128 stands for zero in the data rows.
Here is a table of points, one per row:
[113 170  73 122 155 113 129  95 169 121  64 183 115 181  93 121 130  75  96  98 168 100 153  85 112 141 105  94 111  93 160 138 131  53 134 158 106  96 143 118 157 135 108 187 112  73  70 110 170 105 184 118  94]
[153 112 116 129  45 100 132 178  87 141  74  80 154 116 144 145 148 124 150 153 116 155 118  80 115 149 112  94 122 177 208 172  82  60  84 119 114 203 130 138 130 188 120  59 108 107 120 127 105 136 136 121 157]
[107 163 117 172  74 122 163 123 168 108 129  71  50 162 136 178 137 199 161 112 158 153 103 120 127  90 113 137 119 163  82 177  99 131 156  86 111  74 188 121 195  80 101 115 136 186  91 116 159 190 156 107  96]
[ 35  84 128 104 104  94 139 140 121 125 146 193 126  99 153 125 146 137 141  58  98 149 118  90 137 127 111 180 123  86 128 133 187 139 142 104 114  93 136 124 108 148 109 118  98 129  65 123  94 112 100  95 126]
[ 78  92 103 117 157 169 124 186  89 125 113  73 104 121 136 108 124 190 123 110 122 113 164 184 109 145 132  44 117 145 132  94 159  51 166 136 111  81 112 109  75 133 109 110 167 122 171 118 128 122 123 174 143]
[105 118 111 115 142 195 118 171  98 119 180  93 120 107 160 107 142  73  89 144 122 109 144 124 176 147 200 133  84  70 114 182 144 126  97 115 127 166 108 170 168  96 130 153 148 117 125 113 121 114 211  83 138]
[185 150 105 185 108 109 143 124 181 103 192  83 131 157 162 111 132  98 189  56 153 168 106 141 132  88 109 163 114  98 127 159 116 158 155 122 140 119 103 131  63 156 169 130 122  69 139  94 155 101 144 208  78]
[ 86 107 122 120 116  79 150 181 163 116 191 127 143 104  54 128 119  62  61 130 115  77 141 170  95 104 197  95 123 168 129 133 113 166 147 148 130 132 164  84 162 184 129  55  78 134 170 114 113 112 139 100 131]
[ 56  99  89 102 138 114 132  94  83 139  88 109 108 109 128 153  79 144 132 141 105 137 121 122  98 146  89 128 132 138 121 102 106 188 148 129 136 125  70 125 127 138 146 121  89 137  80  93  89 121 116 130 133]
[110 119 151 111 169  91 121 115  83 167 157 174 138 117 184 149 101 138 128  92 111 125 120 136 130 164  84  55 100 151 144 105  63 129 187 107 107 131 129 113 126 186 100 193 115 153 147 100 117 115 207 111 134]
[ 91 133 122 136 138 193 112 168 161 168 179  90 141 109 120 111 131 185 104  88 106 113 149  60  92 124 112 140  95 185 150 137  97 156 120 137 125 113  56  82  76 142 121 144 174 127 130 132 104 130 122  99 133]
[ 79 147 183 172 113 136 178  83 127  62  95 104 156 149 142 162  99  91 161 133 154 161  92 129 120 138 106 131 185  88 189  73 119 108 156  78 177 140  73  92 181  81 176 144 132 185 189 176 151  77 116 106  87]
[149 125 124 134 141 117 123 126 127 150  40 149 146  86  60 134  87 130 156 111 103 140 100 142 125 111  97 157 102 135 112 147 216 119 120 138 128  89 108 144 116 174 125  88 100 168 174 118 107 110 188 117 152]
[147  89 104  98 143 127 134 145 162 106 170 176 128 106 139 137 101 130 153 197 112 136 112  84 120 110 104  82 115 112 132 148  74 149 116 131 114  80 171 171 138 158 122 167 116 157 146 142 124 102  91 146 155]
[ 69 116 139  95  85 156 105  66 175 115 120 110 112 123 144  99 179 145 102 194 114 105 163 173  94  82  99 185 125 176 119 177 170 132  72 131 126 191 193  96  65 137 122 148 156  94 130 119 114 102 161 192 149]
[120  89 120 131 177 157 117 132  87 156 167 107 120 122 143 158 128 152  53  78 109  84 146 179 188 169  86 172 140 127 151 131 113 113  60 155 119 159  99 182 177 145 126 106 170 162  50 132 124  99 106 134 141]
[139 123 119 119 140 151  97  69 120 159 163  80 103 109  65 111 102 110 201 179 116 143 143 111 190 157 181  58 205 110 124  89 181 189  92 136 105 144 113  91 158 186 101  96 179 123  76 126 108 121 175 127 141]
[ 81 122 133 129 123 176 120 162 146 165  83 168 100  99 135  94  80  84 131 115 105 134 167 180 102 134 129 191 113  49 121  99  80  64 134 142 127 137 154 119 103 192 117 145 185 108 135 127 105 152  84 153 157]
[144  88 135 126  81 106 113  91 152  84 145 131 136 129 122  65  50 142 134 136 108 140 123 101 123  90 103  97 117 144  58 206  85 109 109 142 114 121  81  99 128 131 106 117 108  90 178 133 126 103 118 106 169]
[187 109 129 102 149 113 137  67  86 135  75  89  99  96 180 140 110  59 136  35 104 134 120 123 101 131 207 110 140 199 125 189 115 144 123 134 121 128 161 108 111  71 125 186 118 164  82 122 111 117 115 116 148]
[103 162 173 136 172  95  89 166 159 166  71 193 162 163 204 105 141 188 163 169 160  85 150 134 115 169 196 105 166 117 147 179 140 192 160 166 173 137  85 171 155 104 170 136 108  84 119 174 166 127 119 122 154]
[ 92 167 117 169  81 122 154 100 101 102 113 150 217 164 130 169  86 105  40 141 163 160  87 102 126  81 187 101 116 102  77  72 115 155 117  92 113 113 166 143  55  84 110 124 120 156  80 126 164 186 129 192  99]
[124 103 109 134 158 109 125  69  89 150 161 175 138  99 134 139 167 134 185 167 105 132 121 136  97 132 118 142  89  61 153 117  96 100 143 137 105 146 118  83 111  49  98  94  98 168  72 101 103 133 146 117 146]
[157 136 105 120 132  93 132 141  95 148 102  62 121 125 210 128 131 123  89 128 101 113 139  77 138 138  96 155 105  40 121 109 137 163 119 171 120 134 159  76 149 140 118 139 104 153 192 116 111 116 127 119 173]
[128 159 123  89 156  96 122 168 136 145  58  67 124 165  56 107  84 139 120 109 171 127 142 133 129 133 107 173  98 102 162 139 128 174 119 121  88 140 133 106 108  71  84 131 110  85  96 106 177  97  60 107  88]
[175 166 154  88 153 132  95 104 107 140 150 173  79 161  96 116 150 177 145 111 158 184  83 132 135 125 116 131 140 121 139  74  78  79 146 149 183  87 196 109  81 118 197  66 117  84 135 144 161 105 143  83  99]
[199 106 126  94  86 106 135 201 147 134 123 186 107 100  98 142 164 132 116  96 112 129 136 122 108 114 105  82 163  47 103 142 112 125 111 108 109 113  86 112 117  57 117 149 112 145 161 120  82 116 140 138 126]
[146 164 112 173 178 115 165 110  70  73 165 165  74 160  79 152 166 157 150  99 165 157  90 115  99 144 113 146  99 137  72 107 188 160  66  90 118 203 114 125 155 192 112 176 106 155 180 120 160 187  57 110  98]
[175 118 130 106 172 119 144  76  88 160 149 104 125  90 149 152  86 140 100 193 108 137 133 106 116 129 113 121 134 110 173 197 150 100 146 113 110 100 135 132 126 139 107 123 107  81 182 115  94 134 103 115  22]
[186 101 103 120 128 107 116 125 156 135 147 180 135 121 136 132  48 201 132 109  98 117 151  98 121 145 213 204 118 163 167  46 150 121 109 121 110 119 133 121 139 112 115 136 104 125 160 114  94 122 137 124 147]
[ 84 131 125 112  92 155 106  83 175 132 131 119 117 113 135  89 180 111  95 109 107  98 152 168 191  52  99  66 102 152 143  97 124 138  93 172 112 166  83 196 181  59 113 124 158  86 194 100 103 142  84 110 155]
[143  96  95 147 130 186 108 119  71 145  95 184 163 109  82 109 169 119 118 133 118 114 169 171 122 180  93 145 120 154 150 160 121 178 152 128 118  68 194 101 106 101 123 153 188 119 178 130 108 131 105 118 141]
[103 161 172 108 150 101  82 107  99 169 195  59 187 156  67 116 124 156 162  82 160  75 156  93  88 163  95 157 170  89 146 153 160  95 182 162 165 136 127 183 164  82 162 138  92  92 120 174 156 146 123 144 197]
[155 123 111 136 123 102 128 201 183 120 155 108 133  96 165 107  96  81 141 175  94 138 114 123 115 138  80  67 106 167  90  95 174  77 119 122 135 121 164 104 125  53 131 139 111 115  61 127  93 126  91 108 134]
[158 186 114  81 108 126 120 182 101 152 163 183 116 182 166 131 123  47 151 177 190 127 137 124 131 121 102 192 129 202 118 112 138 113 166 133  97 109  53 104 120 146  97 110 115 157 136 103 181 116 116 123 155]
[194  98 129 114  78 117 137  91 157  77 102  80 158  90 164  81 167 184 106 146 125 101 137 130 112  74 121 160 128 138  76  55 118  93 163 132 118  74 110 126 149 198 121 192 104  98  63 127 110 115 128  90 134]
[137  82 130 114 156  83 142  88 115 133 102  97  86 115  91 145 185  74 113 190  76 143 128  81 124 177 119 165  97 164  89  92 103 131 153  96 129 105  73 150 108 125 118 121 125 142 157 144 119 119 141 144 115]
Along one direction, these points spread out more than along any other. Take the direction at right angles to it along which they spread out most. Go by this last direction. Where along it does each point below lie, from 0 to 99? The average is 50, and the first point in the table lies past the average. One standard deviation of the points above along it is 16.
[ 79 147 183 172 113 136 178  83 127  62  95 104 156 149 142 162  99  91 161 133 154 161  92 129 120 138 106 131 185  88 189  73 119 108 156  78 177 140  73  92 181  81 176 144 132 185 189 176 151  77 116 106  87] -> 65
[ 81 122 133 129 123 176 120 162 146 165  83 168 100  99 135  94  80  84 131 115 105 134 167 180 102 134 129 191 113  49 121  99  80  64 134 142 127 137 154 119 103 192 117 145 185 108 135 127 105 152  84 153 157] -> 52
[157 136 105 120 132  93 132 141  95 148 102  62 121 125 210 128 131 123  89 128 101 113 139  77 138 138  96 155 105  40 121 109 137 163 119 171 120 134 159  76 149 140 118 139 104 153 192 116 111 116 127 119 173] -> 47
[103 162 173 136 172  95  89 166 159 166  71 193 162 163 204 105 141 188 163 169 160  85 150 134 115 169 196 105 166 117 147 179 140 192 160 166 173 137  85 171 155 104 170 136 108  84 119 174 166 127 119 122 154] -> 99
[128 159 123  89 156  96 122 168 136 145  58  67 124 165  56 107  84 139 120 109 171 127 142 133 129 133 107 173  98 102 162 139 128 174 119 121  88 140 133 106 108  71  84 131 110  85  96 106 177  97  60 107  88] -> 67
[124 103 109 134 158 109 125  69  89 150 161 175 138  99 134 139 167 134 185 167 105 132 121 136  97 132 118 142  89  61 153 117  96 100 143 137 105 146 118  83 111  49  98  94  98 168  72 101 103 133 146 117 146] -> 49
[155 123 111 136 123 102 128 201 183 120 155 108 133  96 165 107  96  81 141 175  94 138 114 123 115 138  80  67 106 167  90  95 174  77 119 122 135 121 164 104 125  53 131 139 111 115  61 127  93 126  91 108 134] -> 33
[143  96  95 147 130 186 108 119  71 145  95 184 163 109  82 109 169 119 118 133 118 114 169 171 122 180  93 145 120 154 150 160 121 178 152 128 118  68 194 101 106 101 123 153 188 119 178 130 108 131 105 118 141] -> 52
[ 86 107 122 120 116  79 150 181 163 116 191 127 143 104  54 128 119  62  61 130 115  77 141 170  95 104 197  95 123 168 129 133 113 166 147 148 130 132 164  84 162 184 129  55  78 134 170 114 113 112 139 100 131] -> 38
[ 69 116 139  95  85 156 105  66 175 115 120 110 112 123 144  99 179 145 102 194 114 105 163 173  94  82  99 185 125 176 119 177 170 132  72 131 126 191 193  96  65 137 122 148 156  94 130 119 114 102 161 192 149] -> 40
